128 stands for zero in the data rows.
Here are some points, each followed by its number:
Array([148, 146, 157, 165, 111, 159, 135, 018, 146, 091, 140, 137, 143, 145, 098, 112, 072, 126, 140, 142, 131, 117, 127, 140, 149, 115, 110, 086, 121, 177, 082, 166, 135, 091]) 0
Array([118, 115, 162, 109, 179, 092, 125, 143, 121, 135, 141, 164, 143, 133, 144, 141, 090, 174, 113, 083, 120, 144, 154, 123, 137, 117, 146, 134, 167, 131, 121, 131, 138, 130]) 1
Array([141, 115, 058, 163, 113, 116, 099, 091, 071, 139, 116, 050, 160, 105, 167, 088, 154, 088, 139, 109, 138, 110, 136, 175, 139, 126, 131, 093, 091, 152, 146, 130, 127, 162]) 2
Array([093, 106, 102, 118, 117, 114, 099, 144, 188, 153, 165, 121, 093, 160, 094, 100, 096, 095, 162, 097, 136, 133, 137, 129, 170, 141, 122, 138, 132, 090, 155, 141, 118, 131]) 3
Array([134, 115, 180, 111, 186, 104, 143, 122, 118, 130, 132, 162, 164, 141, 144, 163, 078, 175, 112, 092, 112, 128, 167, 130, 126, 107, 148, 122, 173, 162, 108, 129, 143, 119]) 4
Array([153, 122, 155, 147, 094, 153, 152, 148, 096, 132, 075, 059, 111, 051, 150, 192, 255, 085, 106, 192, 095, 116, 049, 129, 077, 163, 137, 119, 096, 141, 146, 106, 100, 122]) 5
Array([115, 121, 077, 238, 011, 135, 087, 090, 062, 132, 085, 104, 067, 112, 127, 220, 149, 076, 117, 188, 170, 112, 086, 097, 025, 194, 163, 231, 100, 122, 165, 083, 121, 134]) 6
Array([126, 141, 162, 132, 167, 105, 153, 141, 138, 112, 139, 161, 125, 137, 123, 126, 097, 186, 141, 106, 137, 121, 129, 112, 104, 121, 107, 134, 170, 135, 117, 135, 140, 120]) 7
Array([139, 116, 180, 125, 180, 121, 131, 087, 102, 137, 135, 134, 153, 143, 154, 154, 083, 172, 098, 091, 104, 129, 171, 126, 129, 113, 156, 136, 160, 178, 102, 147, 149, 110]) 8
Array([162, 070, 025, 173, 131, 158, 030, 065, 160, 145, 135, 032, 136, 123, 183, 094, 021, 020, 169, 125, 090, 114, 107, 147, 175, 149, 230, 123, 020, 152, 225, 130, 043, 163]) 9
Array([227, 140, 094, 112, 038, 137, 170, 158, 067, 137, 040, 083, 082, 075, 208, 148, 255, 013, 094, 156, 080, 123, 036, 128, 121, 123, 144, 160, 046, 189, 127, 117, 120, 153]) 10
Which five points above are nearest to each new point? Their numbers follow each, smallest number first.
Array([159, 150, 070, 183, 106, 117, 087, 113, 112, 123, 032, 159, 105, 165, 141, 153, 109, 085, 131, 154, 126, 150, 136, 080, 089, 210, 107, 214, 082, 128, 170, 111, 131, 132]) : 1 2 3 6 7
Array([120, 131, 122, 147, 089, 160, 079, 063, 149, 128, 161, 108, 116, 139, 110, 100, 077, 057, 118, 082, 148, 119, 132, 132, 146, 121, 132, 144, 087, 159, 139, 138, 138, 137]) : 0 1 2 3 8
Array([076, 211, 082, 138, 101, 116, 150, 109, 000, 113, 100, 061, 131, 101, 119, 102, 226, 108, 144, 132, 159, 098, 170, 203, 095, 158, 071, 082, 166, 129, 112, 124, 176, 181]) : 0 1 2 5 7
Array([129, 104, 057, 107, 197, 143, 159, 145, 134, 132, 133, 097, 142, 116, 206, 131, 228, 193, 168, 007, 074, 165, 145, 084, 142, 042, 104, 140, 076, 000, 154, 095, 166, 115]) : 1 2 3 4 7
Array([110, 160, 124, 140, 134, 161, 148, 100, 179, 091, 137, 157, 109, 142, 105, 090, 100, 138, 151, 139, 124, 123, 110, 137, 146, 114, 086, 095, 091, 125, 097, 167, 116, 114]) : 0 1 3 4 7
Array([135, 143, 123, 159, 105, 161, 118, 057, 175, 098, 155, 146, 127, 166, 097, 082, 093, 113, 156, 163, 150, 114, 123, 140, 171, 126, 102, 115, 106, 151, 095, 161, 115, 105]) : 0 1 3 7 8
Array([140, 147, 187, 160, 163, 109, 199, 075, 212, 052, 109, 146, 168, 156, 090, 080, 080, 203, 147, 158, 138, 125, 108, 082, 086, 170, 138, 088, 129, 182, 123, 146, 142, 111]) : 0 1 4 7 8
Array([122, 116, 134, 110, 125, 150, 129, 112, 079, 108, 181, 077, 147, 121, 132, 087, 112, 139, 138, 086, 097, 109, 180, 197, 186, 084, 115, 081, 139, 181, 060, 158, 133, 106]) : 0 1 2 4 8
Array([116, 142, 130, 112, 131, 176, 118, 106, 169, 142, 160, 139, 173, 151, 109, 100, 119, 104, 142, 109, 182, 144, 115, 153, 200, 119, 096, 149, 124, 099, 161, 111, 135, 126]) : 0 1 3 4 7
Array([112, 135, 115, 126, 112, 143, 121, 119, 185, 114, 160, 153, 122, 160, 093, 088, 097, 112, 155, 141, 150, 120, 118, 127, 165, 115, 102, 116, 107, 110, 116, 142, 116, 116]) : 0 1 3 4 7
Array([117, 114, 108, 106, 120, 154, 080, 130, 189, 182, 158, 093, 100, 152, 126, 137, 096, 085, 135, 137, 085, 137, 138, 140, 165, 113, 178, 177, 126, 134, 139, 111, 117, 115]) : 1 3 4 7 8
Array([131, 174, 032, 171, 056, 138, 102, 129, 062, 128, 005, 169, 100, 148, 091, 123, 070, 120, 130, 188, 138, 143, 167, 108, 060, 215, 112, 202, 112, 135, 147, 107, 150, 114]) : 0 2 3 6 7
Array([095, 117, 110, 096, 136, 120, 079, 144, 167, 150, 178, 129, 116, 152, 126, 120, 102, 092, 138, 100, 131, 143, 129, 143, 171, 112, 138, 147, 121, 099, 140, 137, 117, 140]) : 1 3 4 7 8
Array([163, 130, 159, 157, 093, 151, 156, 145, 115, 126, 086, 064, 111, 050, 146, 178, 255, 091, 113, 179, 106, 112, 053, 110, 070, 166, 143, 106, 111, 146, 151, 107, 102, 132]) : 2 5 6 7 10
Array([129, 137, 143, 141, 098, 163, 123, 090, 177, 116, 142, 158, 115, 161, 085, 076, 100, 122, 141, 139, 143, 122, 125, 129, 166, 118, 101, 122, 105, 125, 113, 153, 112, 097]) : 0 1 3 7 8
Array([089, 160, 068, 150, 051, 113, 120, 172, 000, 166, 048, 050, 091, 063, 092, 084, 242, 094, 159, 118, 135, 118, 181, 189, 069, 107, 076, 060, 162, 082, 105, 105, 166, 179]) : 2 3 5 7 10
Array([127, 118, 171, 106, 180, 101, 141, 134, 126, 123, 139, 168, 143, 135, 143, 140, 086, 180, 113, 096, 123, 130, 149, 118, 133, 116, 139, 126, 167, 139, 114, 132, 138, 125]) : 1 3 4 7 8
Array([104, 163, 122, 137, 080, 095, 143, 161, 172, 147, 149, 127, 100, 176, 110, 048, 113, 084, 129, 192, 196, 112, 115, 118, 136, 111, 133, 142, 155, 105, 099, 142, 159, 100]) : 0 1 2 3 7
